Each path below is one point turned by a fixed rotation once a step. After each direction that follows a path, write how fast that rotation turns it, in deg/step (0 if it stays still).
Each turn is a multiple of 5 degrees from 10 to 175, or 0.
Each row of a path follows its step; steps can be skipped.
Path 1:
step 4: [  5.3   9.5  18.3  -5.0  -6.0   7.6 -16.6  13.0   7.3   1.4  13.1  -2.2
  24.4  16.1   4.8   5.9 -17.2 -11.8  18.3 -38.8  -7.6   3.8   7.9  -7.1
  -6.4   0.2  15.0  -4.0 -18.8  33.1  18.1  -3.7 -10.0   9.2  -5.7   7.3
 -12.7  -0.3 -12.7   5.6  -2.7 -13.4 -37.7   9.2]
step 5: [ 19.6   6.0   6.7   3.0 -19.2   3.3  -8.3   2.5 -14.6   0.9   6.1  29.8
  14.2   6.7  13.3  31.2 -32.2  -7.8  -1.7  -8.2   7.7   5.3   6.5  -8.2
 -10.8  24.8  -5.8   2.5  -8.6  20.6  25.3   1.3 -13.3   8.4  -2.2  15.7
  -3.3  -1.9  18.0 -14.1  -6.7   6.3 -34.2  11.9]
step 8: [ 17.3   1.0   7.9  -9.5 -24.7  12.5 -13.2   6.4  -4.4   0.7   6.6  -5.6
   5.8  35.9  16.8   3.9 -15.9 -23.1  10.9 -21.9  -8.5   2.1  17.2 -15.1
  -7.1 -23.8 -10.1  -5.5  10.9   7.0  18.1   3.4   7.7  10.4  -4.6  17.9
 -26.5  -6.0 -20.4  11.2   1.3 -10.8 -24.7  12.7]
step 14: [ 12.6  -2.6  -7.3  -5.6 -11.6  14.8   0.5 -14.1 -11.9  24.6   8.8  14.6
  36.2   1.7   2.0  19.1   2.8 -19.2 -13.9  -2.5  12.2  -9.6  -5.3  -6.8
  -8.4  24.0   7.6  11.2  16.1   3.4  15.3  -9.6  25.3  11.8   2.0   0.9
   0.1  -0.4   4.0 -15.8  17.9   7.0 -35.3  20.1]
step 18: [ -3.0   5.1   0.4 -10.7 -15.1   6.5 -13.0   3.3 -20.9  33.3  22.2  -7.5
  17.6   6.1   6.0  27.6   5.7   3.7 -13.1   1.9  10.4  -5.2   3.6  15.8
  -9.2  11.4  10.0  33.7  13.5   3.4  28.3  -2.0   6.5   8.3  -8.8  -2.7
  -2.7 -23.4 -18.5 -13.3   4.7  10.6 -29.0   6.7]
step 20: [  0.5  13.6  -2.0   8.1  18.1   6.7   3.1  11.1  -9.8  -8.6   2.7  -6.6
   8.3   8.5   7.3  -7.8  -3.7 -19.9 -29.3  -5.9  18.4 -13.6   5.4  13.7
   3.9 -20.8  13.2  -4.6   5.9 -14.8  17.2 -10.9  -8.0   7.5  -3.1  20.4
 -22.4  -7.9 -32.5  11.5   2.5   1.2 -44.2  13.1]
step 26: [ -9.5  -0.4   8.7 -14.3 -17.5   6.1 -24.7   5.2 -28.8  26.9  25.9  11.8
   9.8   1.5   7.4  16.4 -19.9  -7.7  -9.3   0.3   2.2  30.0 -12.1  18.5
  -3.0 -15.1  -6.4  12.1  14.4   4.0  12.5   9.5   8.4 -10.6  -7.0  17.1
  -6.3  -5.8 -10.5 -17.9  13.8  13.2 -26.0   2.4]
step 33: [  8.7  16.8  12.1   2.7  -1.1   2.9 -12.4   0.3  16.9 -15.0  19.5   7.5
   9.4  27.0   0.0  -0.8   0.5  -9.6   7.8 -20.1 -17.6  13.9  -8.3   7.4
  -9.2 -27.7   3.1  -1.0  -8.7  22.4  25.5   5.9  -4.9  -3.2   4.4   7.8
  -3.5   0.6 -36.2   9.6 -19.8 -14.7 -25.0  19.5]
step 36: [  0.2   9.3 -11.0  17.4  -8.0  17.1  -9.8 -16.4  -4.8  -3.1   7.0   7.7
   4.4  29.7   1.1  11.3  16.3   5.2 -23.9  -0.6 -14.9  -5.3  -5.8  10.0
   4.3  -6.1  -8.0  32.1  -9.2  -3.3  31.5  11.7 -27.7  -2.6  -2.6   5.3
 -10.1  12.3  11.7  -3.7  -6.0  -6.5 -40.1   6.3]
Speeds:
[ 4.9 -1.8  3.7  0.5 -2.3 -2.1  7.2 -7.0  3.7 -2.6  4.0  6.0  8.5  2.2
  1.1  3.6  1.8  0.9  6.8 -1.2  6.6  6.9 -4.2 -3.0 -4.7 -2.7 -3.2 -6.0
  4.5  1.7  3.9 -2.2  4.7 -3.2  4.4 -1.6  3.8  7.4 -1.3 -3.2 -7.4  3.0
  0.6 -2.5] => 40
[-6.3  2.1  0.5 -6.6  4.4 -7.4  2.9 -1.4  0.7  2.1 -1.5 -2.3  2.0 -3.2
  1.3  0.7  3.5 -8.8 -0.6 -3.3 -3.6  5.0  3.1 -2.7 -2.4 -4.0 -7.2 -4.1
 -0.5  3.3  8.8 -8.7 -4.4 -2.6 -5.5  5.8  2.0 -5.1  3.7  5.5  1.8 -4.5
  3.3 -0.2] => 85
[ 1.4  3.7  0.7  6.1  2.9 -5.9  2.2  5.6  2.7 -4.5  3.2  0.1  0.3  0.6
 -5.1 11.5 -3.1  2.2  1.6  2.9  0.9 -3.6  1.4  3.4 -1.7  6.6  7.0  3.5
 -3.6  3.6  6.5 -9.0 -2.6  4.7 -0.2 -2.0 -0.6 -3.4 -8.0  4.1 -6.2 -1.8
  2.0 -0.1] => 25
[-0.6 -1.0 -3.9  5.6  2.3  2.0 -5.5 -1.3 -1.2 -5.9 -0.4  8.8  0.1 -4.0
  1.6 -0.7  1.7 -6.3 -0.6  4.5 -6.1 -0.8  5.1 -7.0 -1.0  4.5 -6.2 -2.1
  0.6  0.7  2.9  2.8 14.9  5.7 -0.2 -4.4 -4.0 -0.9 -1.0  4.3 -1.1 -2.1
  3.8  1.6] => 45
[ 6.2 -0.7 -3.6 -3.4  4.8  0.4 -6.2  4.3 -0.2  1.2 -2.8 -0.4 -4.1  2.6
  0.7 -0.7 -6.4  4.1  3.8 -6.5  2.2  9.2  1.4 -5.3 -5.1 -4.3  0.2  2.0
 -9.6  0.1 -1.7 -5.9  7.7  0.1  3.3  2.0 -1.1 -6.9 -2.3 -2.2  1.8  3.3
 -2.2 -8.3] => 85
[ 6.4 -0.8  2.5 -1.2  7.4  1.8  4.9  0.7 -3.4  9.7  2.1 -7.5 -1.0 -4.8
  4.3  2.2  8.6  0.7  1.7  4.3  4.2 -2.7  5.3 -2.3  3.0  2.5  0.0 -5.0
  6.0 -3.5 -1.9 -3.9  4.2  3.1  1.8  3.2 -3.7 -6.3 -3.6 -1.2 -1.6  7.9
 -2.2  5.1] => 10
Path 2:
step 2: [-13.7   5.9   1.2   9.3 -33.8  11.0  11.5  13.2   8.1  -8.6   0.2 -33.7
   2.2  -5.4  -4.9 -27.7 -15.2 -17.1   4.3  -3.9  11.7   4.3 -10.1   5.6
  -1.4  17.6  17.6  24.4   3.6 -11.6  22.7 -16.0  21.2  11.1   9.4  11.1
 -30.9 -10.9   9.8  -1.1  -8.3   9.6  15.9 -14.8]
step 7: [  1.0 -16.3  10.4  -9.2   7.8  16.9   8.1  12.8   2.6  -0.1 -13.8   8.0
  -7.0 -17.0  -0.6  -9.0  20.1 -24.1  17.0  -5.4   0.8 -10.5  17.0  16.9
   2.9  -4.8  24.4 -17.2  -7.6  -8.8  28.5 -41.7  -6.3 -15.5  -7.7 -12.2
 -29.5   8.3  -3.8  -0.7 -20.2  16.8   4.1   9.3]
step 9: [ 20.1  -4.2 -10.3  21.3 -10.3  -7.9  11.4  -5.7  10.6  -6.6  14.5  11.1
  14.7 -25.1  -2.6  -2.6   9.5 -11.2  -5.3 -18.8  25.6   0.0  28.1 -12.8
   5.5  15.5  11.0  15.0   7.3 -19.4  13.4 -32.1  24.0   5.6 -19.5 -16.5
  -5.6  12.7 -13.2  -0.9  -6.1   6.8  27.2  -6.9]
step 16: [ 13.7  -8.0   2.6  20.3 -16.3  42.7  -1.1  20.4   1.4  -6.1 -13.1   3.3
  11.2 -22.7  -1.5  -6.3  28.0 -12.2   3.6   2.4   8.2  -0.6   8.7  13.1
  -1.3  15.4  28.8  -2.4   2.9  -9.5  21.6   9.4   9.7   0.5  14.9   3.0
 -23.5   6.8   9.7 -13.8  -1.7  -8.6  10.8 -29.8]
step 19: [ -0.3  -0.4  24.3   8.1 -14.7  -4.1  29.2  -6.6  16.8  18.4 -18.9 -16.9
   5.4 -13.6  -7.6   2.2  12.3  11.7  10.8 -16.8   3.3   1.7   0.8   6.4
  -4.4  42.5   4.6  -2.7   6.1  -5.5  26.3  -7.0   6.7  29.9  -7.4   9.9
 -27.9  -2.9  23.0 -17.6   4.5  -2.2  11.2   1.7]
step 24: [ 16.0  -2.0   0.3  16.0   7.1   5.6  13.5  10.9  -5.9  -6.0  -5.2  27.6
  -7.3 -24.4 -17.3   4.9  31.7  -0.2   4.5   0.5  14.9   1.6 -10.1  10.5
  23.5   3.4   1.8 -13.8  -4.4 -13.5  24.7 -25.4  35.9  -8.8  26.4   2.8
 -24.0   3.1 -13.4  -6.8  -5.0  -0.3   7.2 -16.1]
step 30: [-13.6 -24.4   3.4  18.2  -7.7  14.2  27.7  25.3 -16.6  19.2 -10.6   2.2
  12.5 -30.2  -6.9   0.3  11.5  -7.3   2.1  -0.8 -11.3   9.0  33.4   7.2
  12.8  12.0  22.4   2.3   3.3   5.9  13.9   6.5 -10.1  -1.6 -23.7  -9.5
  -3.9  -4.6   3.4 -17.4 -31.8  -1.3  10.1   3.8]
step 40: [ 17.7 -19.2  -0.7  23.0  11.6  -3.4   5.8  14.8  -9.6  -9.1   4.9  -8.8
   7.9 -33.5   5.0 -14.0   4.9  -6.2  -6.8 -19.1  24.5  -3.8   1.2  31.3
   7.7  29.9  11.1 -15.0 -12.4  15.5  12.8  -6.6  35.9  -1.4   1.1   0.5
 -11.4  25.0  -2.5  -5.8   5.1   7.4  -0.8  15.6]
step 41: [ 13.0 -23.2 -25.9  19.9   1.7   0.3  11.7 -10.3 -18.3  -5.4  13.8  -3.5
   7.2 -14.3 -21.5   9.7  10.9 -16.9   7.6 -11.8  30.3  10.6  17.0  -1.6
  16.4  12.9  20.8  21.1   2.3 -22.7  17.3 -21.2  14.0  -1.5  -4.4   8.2
  -3.4  -5.0 -11.3 -19.5   5.3   2.4  21.8 -19.5]
Speeds:
[ 1.1  1.7 -6.1 10.4 -4.5  1.0 -2.3 -0.8 -6.6 -3.0 -0.8  1.4 -1.4 10.1
  2.1 -7.3  0.9  8.1  6.4  3.0 -0.7 -0.8  1.8  8.1 -1.2  0.8  0.9  6.4
  1.5  1.6  2.8  6.3 -2.3 -1.9 -4.9  0.8 -2.9 -2.6  4.7 -4.9 -5.5  0.2
 -2.7 -1.1] => 25
[ 8.9 -5.6 -1.8 -2.9  6.4 -3.4 -3.6 -5.3  0.0 -7.6  3.6  3.7 -6.5  4.0
 -7.0 -4.8  5.5  2.7 -4.2 -5.6 -1.8  2.7  0.4 -1.0  1.5 -0.1 -7.3 -0.4
  0.4  6.4 -2.4 -4.7  6.0 -0.8 -3.4 -4.6 -5.5  0.9 -5.0 -1.7 -3.3  0.2
  3.2  2.8] => 25
[ 8.6  2.0  7.9  5.1  1.8  6.2  4.4 -2.2  2.9 -3.8 -2.8 -8.2 -9.4 -0.3
  6.1 -6.7 -2.9  1.6  1.5 -1.4 -2.5 -0.6 -1.0 -5.9  0.7  0.7  3.4 -0.8
 -0.3 -8.0 -2.1  3.0  3.8 -0.3 -5.0 -4.3  6.4 -0.9 -4.9  2.6  0.1  4.2
 -3.8 -1.9] => 60
[-5.7  6.4  2.0 -3.8 -8.7  0.5 -6.7  3.2 -0.5 -1.6 -0.5  7.5 -2.5 -1.0
  0.7  4.7 -5.6  4.1  3.2 -4.2  1.0 -0.7 -5.3 -5.9  3.8 -3.0 -1.0  3.8
  2.8  0.1  3.9 -1.0  7.2 -6.9  0.2 -5.1 -4.2  2.0 -5.9  1.2 -4.8  2.6
 -3.6 -8.3] => 100
[  3.6  -4.8 -12.7  -0.5  -2.8   4.1   3.4  -3.9   1.2   1.5   2.5  -7.5
  -1.0   4.1   2.5   7.5  -5.5  -0.7  -2.5   5.2   0.8  -4.8   0.5  -4.3
   3.4  -2.3   0.5  -0.5  -2.4   2.9  -4.3   2.1  -1.8  -2.4   4.5  -4.0
  -1.9  -5.4  -4.4  -3.5  -2.0   2.8   8.6  -7.6] => 155
[ -0.7  -4.7  -1.5  -6.0   3.8  -2.6   8.2   9.1  -0.2   0.1  -1.4   6.3
 -10.0  -3.6   2.4  -3.7   2.8  -1.3   2.4   2.5  -0.7  -3.1   2.0   2.4
   4.6  -0.6  -0.5   5.2  -2.8   2.0  -3.5   6.2  -6.6  -4.9   0.4  -1.1
   0.5  12.0   1.8   1.3   0.5   2.7   1.8  -4.7] => 45
